Here are some points, one per row:
[-0.14  0.23 -0.04 -0.55  0.37 -0.04 -0.05 -1.14  0.61  0.13 -0.8  -0.04
 -2.88  0.4   0.94  1.53  1.81  1.2  -1.57  0.19  0.72]
[-1.26  0.93 -0.56  0.49  0.49 -1.41  0.11  1.25  0.79 -0.82  1.24 -1.65
  0.56 -0.1  -0.96 -1.38 -1.41 -0.64  2.56 -0.31  1.9 ]
[ 2.13 -1.09  1.17 -0.4  -1.12  0.71  0.01  1.37 -0.31 -1.81 -1.09  0.5
  2.65 -0.29  0.66 -0.63  1.09 -0.6   0.62 -1.03  1.37]
[ 0.22  0.61 -0.13 -0.16  0.01  0.34 -0.02  2.46  0.29 -0.55 -0.49 -0.14
  2.15 -0.13  0.91  0.99  0.42  0.99  2.26 -0.24  1.84]
[-0.94 -0.24  0.8  -0.16  0.61 -0.15  0.21  1.44 -1.98  0.77 -0.36  0.48
 -1.6   0.24 -0.07 -1.45 -0.37  0.22 -1.77 -3.44 -2.77]
[ 0.18  0.47 -0.74 -0.07  0.38 -0.85 -0.19 -0.76  1.59  1.83 -0.62 -0.27
  3.13  0.14 -1.3   1.26 -0.29 -0.07 -2.14  1.32  0.16]
[ 0.17  0.83 -0.15 -0.09  0.13  0.    0.1   2.4  -0.03 -0.42 -0.41  0.25
  1.75  0.31  0.97  1.1   0.37  1.44  2.38 -0.48  2.  ]
[ 2.2  -0.43  0.49 -0.77 -0.69  0.29 -0.06 -0.77  0.67  0.66 -1.55 -0.03
 -2.1  -0.12 -0.39 -0.43 -0.6  -0.29  0.28 -1.23 -2.85]
[-1.36  0.72 -0.55  1.04  0.18 -0.32  0.22  1.3  -1.72  0.16  0.13  1.18
 -1.38 -0.06 -0.62 -1.18 -1.87 -0.04 -1.01  0.42  0.8 ]
[ 1.48 -0.39  1.62 -0.01 -0.37  1.18 -0.42  1.3   0.84 -0.32  2.17 -1.19
 -1.79  0.25 -0.58 -0.03  0.57 -0.23  2.03  0.6   0.9 ]
[ 0.96  0.22 -1.01 -0.53  0.42 -0.44 -0.01 -0.44 -1.68 -1.34  3.37 -0.88
  0.4  -0.27 -1.14 -0.8  -1.1  -0.23  1.47  0.14  0.51]
[ 2.02 -1.05  1.46 -0.47 -0.66  0.3  -0.16 -1.47  1.52  0.74 -0.68 -0.18
 -1.86  0.08 -0.35 -0.63 -0.34 -0.58  0.58 -1.42 -3.13]
[ 0.09  0.14 -0.44 -0.14  0.55 -0.7  -0.15 -0.92  0.74  0.61 -0.13 -0.18
  2.82 -0.05 -1.06  1.53 -0.15  0.09 -1.35  0.85 -0.06]
[-0.78  0.34 -0.01 -0.55  0.58  0.33  0.17 -0.9   0.01  0.13 -1.16 -0.07
 -2.6   0.16  1.53  1.65  1.21  1.42 -1.58  0.82  0.98]
[ 2.74 -0.71  1.31 -0.76 -1.09  0.67 -0.08 -1.63  0.94  0.98 -1.49 -0.35
 -1.61 -0.08 -0.23 -0.86 -0.28 -0.58  0.22 -1.3  -2.36]
[-0.9   0.84 -0.21  1.01  0.22 -1.34 -0.09 -1.59  0.67  0.42 -1.11  0.07
 -1.85  0.03  0.22 -2.48  0.61 -0.21 -2.12  1.61  0.  ]
[ 1.97 -0.68  1.08 -0.68 -1.07  0.87 -0.03 -0.62  1.7   1.42  3.09 -0.19
 -1.85 -0.24 -0.19 -0.11  0.51 -1.06  0.4  -1.06 -4.47]
[-1.28  0.51 -0.66  1.02  0.17 -0.94 -0.66  0.77  0.93 -0.71  1.07 -0.75
  0.47 -0.25 -1.   -0.66 -0.99 -0.13  1.88 -0.93  1.82]
[ 0.07  0.37 -1.32 -0.16  0.56 -0.64  0.07 -1.58  1.64  1.34 -1.06  0.
  1.91  0.05 -0.95  1.12  0.09 -0.04 -0.94  1.34  0.42]
[-2.15  0.76  0.56  1.46  0.08  0.2   0.18  1.15 -0.22 -0.62 -0.68  0.29
 -1.92  0.    0.21 -3.16  0.59 -0.23 -0.77  0.3   0.69]
[ 0.12 -0.57 -0.9  -0.33  0.1  -0.12  0.08  2.07 -0.11 -0.86 -0.99  0.5
  1.11  0.   -0.57  0.09 -1.05  0.06  1.98 -0.35  1.46]
[-1.31 -1.   -1.13 -0.51 -0.03  0.17  0.51 -0.14  0.05  0.74  0.06  0.99
  2.91  0.04 -1.63  0.85 -0.5  -0.67 -1.72  1.58  0.11]
[-0.53  0.33 -0.09 -0.72  0.16  0.33 -0.11 -1.72  0.5   0.08 -0.96  0.05
 -2.79  0.12  1.72  1.19  1.41  1.22 -2.66  0.06  0.79]
[-0.53  0.13 -0.15  1.3   0.4  -0.35 -0.23  0.29 -0.1   1.81  2.51 -1.07
  2.27 -0.16  0.34 -0.48  0.17 -0.71  2.2  -1.06 -3.65]
[-1.05  0.34  0.32 -0.4   0.53 -0.17  0.   -1.62  0.51  0.55 -1.17 -0.06
 -3.15 -0.2   1.55  2.01  1.06  0.62 -1.3   0.44  0.67]
[ 0.39  0.77 -0.27  0.07  0.53  0.24  0.5   0.56  0.12 -1.39  0.33  1.15
 -2.07  0.05  0.56 -0.78 -0.02  0.57  0.62 -1.21 -2.92]
[-1.64  0.64  0.52  1.59  0.11  0.65 -0.34 -0.17 -1.26 -0.8   2.3  -0.38
  2.   -0.5   0.9  -1.88  0.02 -0.75 -0.72  2.   -1.89]
[-0.63 -0.19 -0.75  1.74 -0.17 -0.24 -0.5  -0.19 -1.85 -0.09  2.81 -0.96
  1.49 -0.4   1.39 -1.45 -0.34 -0.03  1.67 -0.1   1.78]
[ 2.22 -0.63  1.79 -0.26 -0.98  0.59 -0.06 -1.38  0.98  0.84 -1.54 -0.37
 -1.58 -0.11  0.07 -0.87 -0.3  -0.57  0.6  -0.83 -3.24]
[ 0.18  0.6  -0.93  0.11  0.22 -0.94 -0.22 -1.15  1.15  0.73 -1.14 -0.44
  3.61 -0.03 -0.65  1.02 -0.14 -0.01 -0.85  1.77  0.17]
[-0.57  0.63 -0.03 -0.4   0.12  0.12  0.   -1.9   1.14  0.31 -1.22 -0.1
 -3.14  0.17  0.98  1.22  0.46  1.68 -1.5   0.63  0.56]
[-0.53 -0.89 -1.32  1.33 -0.18 -0.97 -0.48  0.55  0.23 -3.01  2.39 -1.07
 -2.29 -0.38 -1.22 -1.33 -0.3  -0.45 -1.86  1.91  0.13]
[-0.28  0.2   0.06 -0.48  0.27  0.47 -0.02 -1.11  0.43  0.27 -1.26 -0.2
 -3.34  0.49  1.88  1.92  0.98  1.23 -1.56  0.6   1.11]
[ 0.01  0.34 -1.86 -0.06 -0.11 -0.69 -0.07 -1.06  2.02  1.1  -1.23 -0.12
  2.99 -0.01 -1.24  0.86  0.04 -0.16 -1.02  1.59  0.11]
[-1.16  0.31  0.19  2.02  0.07  0.34  0.27  1.55 -1.94  0.39 -0.18  1.
  7.63 -0.22  0.76  0.42  0.05 -0.27  0.48 -0.4   1.2 ]
[-0.18  0.79 -0.93  0.07  0.53 -1.25  0.14  2.16 -1.26  0.94 -0.26  0.78
 -1.51 -0.19 -0.64 -1.74 -0.31 -0.48 -1.52  1.35  0.15]
[-0.69 -0.72 -1.19 -0.5   0.06  0.31  0.42 -0.06  0.8   1.14  0.12  1.43
  0.23  0.06 -1.01 -1.21 -1.8  -0.22  2.39  0.4   0.82]
[-0.36  0.35  0.03 -0.64  0.38  0.05  0.07 -1.56  1.02  0.7  -0.99 -0.03
 -2.87  0.1   1.69  2.24  0.9   1.41 -1.54  0.55  0.85]
[-1.41 -0.91 -1.23 -0.6  -0.03  0.53  0.38 -0.43  0.01  1.07  0.6   1.36
  4.16  0.31 -1.37  1.33 -0.21 -0.27 -2.01  0.54  0.17]
[-0.05  0.65 -0.54  0.13  0.56 -1.2   0.06 -1.    1.76  1.2  -1.67 -0.2
  2.82  0.06 -1.07  0.42 -0.18 -0.24 -2.    0.62 -0.05]
[ 3.29 -1.35  1.69 -0.78 -0.76  0.43  0.04  1.68 -0.44 -1.28 -0.8   0.49
  2.61 -0.11  0.72 -0.98  1.02 -0.52  2.27 -0.91  1.61]
[-0.28  0.28 -0.75 -0.05  0.19 -1.43 -0.09 -0.69 -2.28 -2.11  2.75 -0.2
  0.17  0.02 -2.06 -1.7  -1.72 -0.27  2.42  0.32  1.45]
[ 0.26  0.07 -0.09 -0.7   0.43  0.    0.01 -1.83  0.4   0.02 -0.67  0.04
 -2.3  -0.01  1.96  1.65  0.95  1.1  -1.38  0.33  0.56]
[-0.22  0.58 -0.75 -0.11  0.47 -0.6  -0.14 -1.54  1.82  1.03 -1.3   0.2
  3.    0.12 -1.44  1.   -0.42 -0.29 -2.21  1.73  0.19]
[-0.59  0.38 -0.01 -0.42  0.32  0.1   0.13 -1.53  0.45  0.22 -1.26 -0.01
 -2.44  0.14  1.55  1.43  1.2   1.18 -1.48  0.79  0.64]
[-1.86 -0.66  0.3  -0.66  0.5   0.09 -0.38 -0.78 -2.14 -1.82  2.6   0.17
 -2.69  0.23  0.4   0.75 -0.14  0.29  2.57 -0.24  1.53]
[-0.39  0.46  0.1  -0.38  0.58  0.3  -0.02 -1.39  0.4   0.27 -0.89 -0.12
 -2.73  0.06  1.4   1.07  1.36  0.14 -1.49  0.08  0.83]
[ 1.92 -1.31  0.37 -0.5  -1.01  0.37  0.27  2.43 -0.09 -1.59 -0.7   0.35
  2.28  0.04  0.37 -0.56  0.75 -0.29  2.46 -0.89  1.44]
[ 0.15  0.49 -1.42  0.1   0.16 -0.45  0.09 -1.63  1.09  1.23 -1.1  -0.06
  3.01 -0.01 -0.93  1.18 -0.08 -0.12 -2.38  1.26  0.13]
[-1.8  -0.4   0.53 -0.15  0.9   0.3   0.38  0.97 -1.55 -1.13 -0.76  0.52
 -2.2   0.19  0.79  1.14  1.1   1.11 -1.62  1.38  0.09]
[ 1.04 -0.86  0.4   0.9  -0.43  1.48 -0.44  2.19 -0.41 -1.34 -0.44  0.1
  2.62 -0.27  0.16 -0.03  0.97 -0.8   0.5  -1.29 -2.62]
[-1.65 -0.19  0.65 -0.31  0.49  0.8   0.1   1.14 -1.6   0.24 -0.21  0.69
 -1.74  0.14 -0.13 -1.22 -0.68  0.22 -0.92 -2.32 -1.81]
[-0.06  0.33 -0.6  -0.09  0.24 -0.51 -0.26 -1.2   1.25  1.55 -1.31 -0.47
  3.22  0.13 -1.64  0.64 -0.08 -0.11 -1.97  1.   -0.04]
[-1.61  0.69  0.43  1.11  0.05  0.21 -0.27 -0.34 -1.43 -1.23  2.08 -0.76
  1.76 -0.25  0.91 -0.79  0.   -0.4  -0.81  1.6  -1.92]
[ 0.12 -0.06  0.94  0.   -0.53  1.67 -0.16 -1.51  1.22  1.18 -0.66 -0.2
 -2.04 -0.12 -0.7   0.86 -0.32 -0.91 -1.14 -2.75 -2.09]
[-0.34  1.12 -0.47  0.7   0.18 -1.16  0.11 -1.73  1.    0.34 -1.14 -0.03
 -2.05 -0.06  0.51 -2.06  0.93 -0.21 -2.7   1.28  0.54]
[ 0.04 -0.69 -0.73  0.02  0.11 -0.73  0.02  2.09 -0.07 -0.85 -0.36  0.13
  1.42  0.26 -0.54  0.25 -1.16  0.08  1.98 -0.58  0.54]
[ 1.57 -1.09  1.41 -0.48 -0.9   0.55  0.03 -0.75  0.62  0.97 -1.13 -0.27
 -2.23  0.04 -0.49 -0.47 -0.78 -0.44  0.24 -1.5  -3.53]
[ 0.75  1.15  0.19 -0.21  0.1   0.44 -0.33  0.31 -0.12  0.95  1.96 -1.
 -3.33  0.04  0.65  1.38  0.07  0.9   1.53 -0.26  1.3 ]
[-1.46 -0.08  0.27 -0.03  0.52  0.46  0.06  0.51 -2.31  0.96 -0.05  0.83
 -1.62  0.2  -0.24 -0.68 -1.1  -0.25 -0.82 -2.02 -2.6 ]
[-1.56 -0.46  1.04 -0.59  0.48  0.05  0.33 -0.51 -1.99 -2.29  3.72 -0.55
 -2.15  0.34  0.1   0.55 -0.05  0.25  2.41 -0.83  1.75]
[-0.02 -0.28 -0.18 -0.41  0.07 -0.14 -0.13  2.42  0.02 -1.04 -0.5   0.28
  0.7   0.32 -0.94  0.02 -1.38  0.12  1.86 -0.29  1.32]
[ 0.06 -0.07  1.49 -0.05 -0.96  1.37 -0.08 -1.49  0.61  1.35 -0.82 -0.08
 -1.89 -0.16 -1.1   0.65 -0.24 -1.1  -1.51 -2.84 -2.72]
[ 2.86 -1.86  1.03 -0.98 -0.91  0.58  0.25  2.04 -0.49 -1.64 -0.39 -0.01
  1.84 -0.23  0.09 -0.42  0.03 -0.76  1.54 -0.6   1.26]
[ 0.59  0.68  0.06 -0.02 -0.03  0.71 -0.25  0.24  0.03  1.11  2.04 -0.3
 -3.05  0.18  0.93  1.58 -0.03  0.69  2.06  0.03  1.43]
[ 2.01 -0.98  0.79 -0.89 -1.29  0.27  0.36  1.99 -0.17 -2.15 -0.7   0.37
  1.57 -0.07  0.63 -1.14  1.08 -0.36  1.63 -0.18  1.44]
[ 2.21 -1.06  1.33 -1.25 -1.62  0.5   0.13  2.   -0.25 -2.7  -0.48 -0.04
  2.23 -0.12  0.26 -1.25  1.22 -0.34  2.46 -0.73  0.8 ]
[-1.49  1.11 -0.29  1.26  0.25 -1.04  0.41  1.02 -1.16  1.58 -0.58  0.6
 -1.74  0.02 -0.09 -0.33 -0.29  0.33 -0.11  0.7   0.42]
[-0.64  0.76 -1.3   0.17  0.21 -0.46  0.1  -1.09 -2.24 -1.64  3.47 -0.47
  0.03  0.03 -1.39 -1.39 -1.86 -1.05  1.45  0.41  0.87]
[-0.31 -0.26 -0.69  1.86 -0.13 -0.1   0.17  1.64 -1.39  1.48 -0.35  0.66
  4.9  -0.29  1.23 -0.32 -0.17 -0.56  2.01  1.11  0.42]
Along one direction, these points spread out more than along any other. Where along it does each point below lie, from 0 to 9? The average falls between 4 and 5, and the first point above lies past it.
[-1.64  0.64  0.52  1.59  0.11  0.65 -0.34 -0.17 -1.26 -0.8   2.3  -0.38
  2.   -0.5   0.9  -1.88  0.02 -0.75 -0.72  2.   -1.89] 3
[-1.65 -0.19  0.65 -0.31  0.49  0.8   0.1   1.14 -1.6   0.24 -0.21  0.69
 -1.74  0.14 -0.13 -1.22 -0.68  0.22 -0.92 -2.32 -1.81] 6
[ 0.18  0.6  -0.93  0.11  0.22 -0.94 -0.22 -1.15  1.15  0.73 -1.14 -0.44
  3.61 -0.03 -0.65  1.02 -0.14 -0.01 -0.85  1.77  0.17] 3
[ 1.57 -1.09  1.41 -0.48 -0.9   0.55  0.03 -0.75  0.62  0.97 -1.13 -0.27
 -2.23  0.04 -0.49 -0.47 -0.78 -0.44  0.24 -1.5  -3.53] 6
[ 2.22 -0.63  1.79 -0.26 -0.98  0.59 -0.06 -1.38  0.98  0.84 -1.54 -0.37
 -1.58 -0.11  0.07 -0.87 -0.3  -0.57  0.6  -0.83 -3.24] 6
[ 2.02 -1.05  1.46 -0.47 -0.66  0.3  -0.16 -1.47  1.52  0.74 -0.68 -0.18
 -1.86  0.08 -0.35 -0.63 -0.34 -0.58  0.58 -1.42 -3.13] 6
[-0.57  0.63 -0.03 -0.4   0.12  0.12  0.   -1.9   1.14  0.31 -1.22 -0.1
 -3.14  0.17  0.98  1.22  0.46  1.68 -1.5   0.63  0.56] 7
[-0.28  0.2   0.06 -0.48  0.27  0.47 -0.02 -1.11  0.43  0.27 -1.26 -0.2
 -3.34  0.49  1.88  1.92  0.98  1.23 -1.56  0.6   1.11] 7
[-0.28  0.28 -0.75 -0.05  0.19 -1.43 -0.09 -0.69 -2.28 -2.11  2.75 -0.2
  0.17  0.02 -2.06 -1.7  -1.72 -0.27  2.42  0.32  1.45] 3
[ 1.97 -0.68  1.08 -0.68 -1.07  0.87 -0.03 -0.62  1.7   1.42  3.09 -0.19
 -1.85 -0.24 -0.19 -0.11  0.51 -1.06  0.4  -1.06 -4.47] 6
[-0.34  1.12 -0.47  0.7   0.18 -1.16  0.11 -1.73  1.    0.34 -1.14 -0.03
 -2.05 -0.06  0.51 -2.06  0.93 -0.21 -2.7   1.28  0.54] 6
[ 1.48 -0.39  1.62 -0.01 -0.37  1.18 -0.42  1.3   0.84 -0.32  2.17 -1.19
 -1.79  0.25 -0.58 -0.03  0.57 -0.23  2.03  0.6   0.9 ] 4
[-1.8  -0.4   0.53 -0.15  0.9   0.3   0.38  0.97 -1.55 -1.13 -0.76  0.52
 -2.2   0.19  0.79  1.14  1.1   1.11 -1.62  1.38  0.09] 6
[-1.56 -0.46  1.04 -0.59  0.48  0.05  0.33 -0.51 -1.99 -2.29  3.72 -0.55
 -2.15  0.34  0.1   0.55 -0.05  0.25  2.41 -0.83  1.75] 5
[-1.31 -1.   -1.13 -0.51 -0.03  0.17  0.51 -0.14  0.05  0.74  0.06  0.99
  2.91  0.04 -1.63  0.85 -0.5  -0.67 -1.72  1.58  0.11] 3
[-1.86 -0.66  0.3  -0.66  0.5   0.09 -0.38 -0.78 -2.14 -1.82  2.6   0.17
 -2.69  0.23  0.4   0.75 -0.14  0.29  2.57 -0.24  1.53] 5
[ 0.09  0.14 -0.44 -0.14  0.55 -0.7  -0.15 -0.92  0.74  0.61 -0.13 -0.18
  2.82 -0.05 -1.06  1.53 -0.15  0.09 -1.35  0.85 -0.06] 4
[-0.94 -0.24  0.8  -0.16  0.61 -0.15  0.21  1.44 -1.98  0.77 -0.36  0.48
 -1.6   0.24 -0.07 -1.45 -0.37  0.22 -1.77 -3.44 -2.77] 6
[-2.15  0.76  0.56  1.46  0.08  0.2   0.18  1.15 -0.22 -0.62 -0.68  0.29
 -1.92  0.    0.21 -3.16  0.59 -0.23 -0.77  0.3   0.69] 5
[ 2.01 -0.98  0.79 -0.89 -1.29  0.27  0.36  1.99 -0.17 -2.15 -0.7   0.37
  1.57 -0.07  0.63 -1.14  1.08 -0.36  1.63 -0.18  1.44] 3
[ 0.26  0.07 -0.09 -0.7   0.43  0.    0.01 -1.83  0.4   0.02 -0.67  0.04
 -2.3  -0.01  1.96  1.65  0.95  1.1  -1.38  0.33  0.56] 7
[-0.64  0.76 -1.3   0.17  0.21 -0.46  0.1  -1.09 -2.24 -1.64  3.47 -0.47
  0.03  0.03 -1.39 -1.39 -1.86 -1.05  1.45  0.41  0.87] 3
[-0.18  0.79 -0.93  0.07  0.53 -1.25  0.14  2.16 -1.26  0.94 -0.26  0.78
 -1.51 -0.19 -0.64 -1.74 -0.31 -0.48 -1.52  1.35  0.15] 5
[ 0.12 -0.06  0.94  0.   -0.53  1.67 -0.16 -1.51  1.22  1.18 -0.66 -0.2
 -2.04 -0.12 -0.7   0.86 -0.32 -0.91 -1.14 -2.75 -2.09] 7
[-0.22  0.58 -0.75 -0.11  0.47 -0.6  -0.14 -1.54  1.82  1.03 -1.3   0.2
  3.    0.12 -1.44  1.   -0.42 -0.29 -2.21  1.73  0.19] 4
[ 2.13 -1.09  1.17 -0.4  -1.12  0.71  0.01  1.37 -0.31 -1.81 -1.09  0.5
  2.65 -0.29  0.66 -0.63  1.09 -0.6   0.62 -1.03  1.37] 3
[ 1.92 -1.31  0.37 -0.5  -1.01  0.37  0.27  2.43 -0.09 -1.59 -0.7   0.35
  2.28  0.04  0.37 -0.56  0.75 -0.29  2.46 -0.89  1.44] 2
[-1.41 -0.91 -1.23 -0.6  -0.03  0.53  0.38 -0.43  0.01  1.07  0.6   1.36
  4.16  0.31 -1.37  1.33 -0.21 -0.27 -2.01  0.54  0.17] 3
[-0.78  0.34 -0.01 -0.55  0.58  0.33  0.17 -0.9   0.01  0.13 -1.16 -0.07
 -2.6   0.16  1.53  1.65  1.21  1.42 -1.58  0.82  0.98] 7
[ 1.04 -0.86  0.4   0.9  -0.43  1.48 -0.44  2.19 -0.41 -1.34 -0.44  0.1
  2.62 -0.27  0.16 -0.03  0.97 -0.8   0.5  -1.29 -2.62] 3
[-1.46 -0.08  0.27 -0.03  0.52  0.46  0.06  0.51 -2.31  0.96 -0.05  0.83
 -1.62  0.2  -0.24 -0.68 -1.1  -0.25 -0.82 -2.02 -2.6 ] 6
[-1.16  0.31  0.19  2.02  0.07  0.34  0.27  1.55 -1.94  0.39 -0.18  1.
  7.63 -0.22  0.76  0.42  0.05 -0.27  0.48 -0.4   1.2 ] 0
[-1.61  0.69  0.43  1.11  0.05  0.21 -0.27 -0.34 -1.43 -1.23  2.08 -0.76
  1.76 -0.25  0.91 -0.79  0.   -0.4  -0.81  1.6  -1.92] 4
[ 0.59  0.68  0.06 -0.02 -0.03  0.71 -0.25  0.24  0.03  1.11  2.04 -0.3
 -3.05  0.18  0.93  1.58 -0.03  0.69  2.06  0.03  1.43] 6
[-1.28  0.51 -0.66  1.02  0.17 -0.94 -0.66  0.77  0.93 -0.71  1.07 -0.75
  0.47 -0.25 -1.   -0.66 -0.99 -0.13  1.88 -0.93  1.82] 3
[-1.26  0.93 -0.56  0.49  0.49 -1.41  0.11  1.25  0.79 -0.82  1.24 -1.65
  0.56 -0.1  -0.96 -1.38 -1.41 -0.64  2.56 -0.31  1.9 ] 3
[ 0.96  0.22 -1.01 -0.53  0.42 -0.44 -0.01 -0.44 -1.68 -1.34  3.37 -0.88
  0.4  -0.27 -1.14 -0.8  -1.1  -0.23  1.47  0.14  0.51] 3
[ 0.75  1.15  0.19 -0.21  0.1   0.44 -0.33  0.31 -0.12  0.95  1.96 -1.
 -3.33  0.04  0.65  1.38  0.07  0.9   1.53 -0.26  1.3 ] 6
[-0.31 -0.26 -0.69  1.86 -0.13 -0.1   0.17  1.64 -1.39  1.48 -0.35  0.66
  4.9  -0.29  1.23 -0.32 -0.17 -0.56  2.01  1.11  0.42] 1
[-0.53  0.13 -0.15  1.3   0.4  -0.35 -0.23  0.29 -0.1   1.81  2.51 -1.07
  2.27 -0.16  0.34 -0.48  0.17 -0.71  2.2  -1.06 -3.65] 3
[-0.69 -0.72 -1.19 -0.5   0.06  0.31  0.42 -0.06  0.8   1.14  0.12  1.43
  0.23  0.06 -1.01 -1.21 -1.8  -0.22  2.39  0.4   0.82] 4
[-0.14  0.23 -0.04 -0.55  0.37 -0.04 -0.05 -1.14  0.61  0.13 -0.8  -0.04
 -2.88  0.4   0.94  1.53  1.81  1.2  -1.57  0.19  0.72] 7
[ 0.07  0.37 -1.32 -0.16  0.56 -0.64  0.07 -1.58  1.64  1.34 -1.06  0.
  1.91  0.05 -0.95  1.12  0.09 -0.04 -0.94  1.34  0.42] 4
[-1.36  0.72 -0.55  1.04  0.18 -0.32  0.22  1.3  -1.72  0.16  0.13  1.18
 -1.38 -0.06 -0.62 -1.18 -1.87 -0.04 -1.01  0.42  0.8 ] 5
[ 0.22  0.61 -0.13 -0.16  0.01  0.34 -0.02  2.46  0.29 -0.55 -0.49 -0.14
  2.15 -0.13  0.91  0.99  0.42  0.99  2.26 -0.24  1.84] 3
[-0.59  0.38 -0.01 -0.42  0.32  0.1   0.13 -1.53  0.45  0.22 -1.26 -0.01
 -2.44  0.14  1.55  1.43  1.2   1.18 -1.48  0.79  0.64] 7
[ 2.2  -0.43  0.49 -0.77 -0.69  0.29 -0.06 -0.77  0.67  0.66 -1.55 -0.03
 -2.1  -0.12 -0.39 -0.43 -0.6  -0.29  0.28 -1.23 -2.85] 6
[-0.02 -0.28 -0.18 -0.41  0.07 -0.14 -0.13  2.42  0.02 -1.04 -0.5   0.28
  0.7   0.32 -0.94  0.02 -1.38  0.12  1.86 -0.29  1.32] 3
[ 0.15  0.49 -1.42  0.1   0.16 -0.45  0.09 -1.63  1.09  1.23 -1.1  -0.06
  3.01 -0.01 -0.93  1.18 -0.08 -0.12 -2.38  1.26  0.13] 4
[ 0.01  0.34 -1.86 -0.06 -0.11 -0.69 -0.07 -1.06  2.02  1.1  -1.23 -0.12
  2.99 -0.01 -1.24  0.86  0.04 -0.16 -1.02  1.59  0.11] 4
[ 0.18  0.47 -0.74 -0.07  0.38 -0.85 -0.19 -0.76  1.59  1.83 -0.62 -0.27
  3.13  0.14 -1.3   1.26 -0.29 -0.07 -2.14  1.32  0.16] 4
[ 2.86 -1.86  1.03 -0.98 -0.91  0.58  0.25  2.04 -0.49 -1.64 -0.39 -0.01
  1.84 -0.23  0.09 -0.42  0.03 -0.76  1.54 -0.6   1.26] 2
[-1.49  1.11 -0.29  1.26  0.25 -1.04  0.41  1.02 -1.16  1.58 -0.58  0.6
 -1.74  0.02 -0.09 -0.33 -0.29  0.33 -0.11  0.7   0.42] 5
[-0.63 -0.19 -0.75  1.74 -0.17 -0.24 -0.5  -0.19 -1.85 -0.09  2.81 -0.96
  1.49 -0.4   1.39 -1.45 -0.34 -0.03  1.67 -0.1   1.78] 3
[ 2.21 -1.06  1.33 -1.25 -1.62  0.5   0.13  2.   -0.25 -2.7  -0.48 -0.04
  2.23 -0.12  0.26 -1.25  1.22 -0.34  2.46 -0.73  0.8 ] 2
[ 0.04 -0.69 -0.73  0.02  0.11 -0.73  0.02  2.09 -0.07 -0.85 -0.36  0.13
  1.42  0.26 -0.54  0.25 -1.16  0.08  1.98 -0.58  0.54] 3
[-0.36  0.35  0.03 -0.64  0.38  0.05  0.07 -1.56  1.02  0.7  -0.99 -0.03
 -2.87  0.1   1.69  2.24  0.9   1.41 -1.54  0.55  0.85] 7
[ 3.29 -1.35  1.69 -0.78 -0.76  0.43  0.04  1.68 -0.44 -1.28 -0.8   0.49
  2.61 -0.11  0.72 -0.98  1.02 -0.52  2.27 -0.91  1.61] 2
[-0.06  0.33 -0.6  -0.09  0.24 -0.51 -0.26 -1.2   1.25  1.55 -1.31 -0.47
  3.22  0.13 -1.64  0.64 -0.08 -0.11 -1.97  1.   -0.04] 4
[ 0.12 -0.57 -0.9  -0.33  0.1  -0.12  0.08  2.07 -0.11 -0.86 -0.99  0.5
  1.11  0.   -0.57  0.09 -1.05  0.06  1.98 -0.35  1.46] 3
[-1.05  0.34  0.32 -0.4   0.53 -0.17  0.   -1.62  0.51  0.55 -1.17 -0.06
 -3.15 -0.2   1.55  2.01  1.06  0.62 -1.3   0.44  0.67] 7
[ 0.06 -0.07  1.49 -0.05 -0.96  1.37 -0.08 -1.49  0.61  1.35 -0.82 -0.08
 -1.89 -0.16 -1.1   0.65 -0.24 -1.1  -1.51 -2.84 -2.72] 7
[-0.39  0.46  0.1  -0.38  0.58  0.3  -0.02 -1.39  0.4   0.27 -0.89 -0.12
 -2.73  0.06  1.4   1.07  1.36  0.14 -1.49  0.08  0.83] 7
[ 0.39  0.77 -0.27  0.07  0.53  0.24  0.5   0.56  0.12 -1.39  0.33  1.15
 -2.07  0.05  0.56 -0.78 -0.02  0.57  0.62 -1.21 -2.92] 6
[-0.53  0.33 -0.09 -0.72  0.16  0.33 -0.11 -1.72  0.5   0.08 -0.96  0.05
 -2.79  0.12  1.72  1.19  1.41  1.22 -2.66  0.06  0.79] 7
[ 0.17  0.83 -0.15 -0.09  0.13  0.    0.1   2.4  -0.03 -0.42 -0.41  0.25
  1.75  0.31  0.97  1.1   0.37  1.44  2.38 -0.48  2.  ] 3
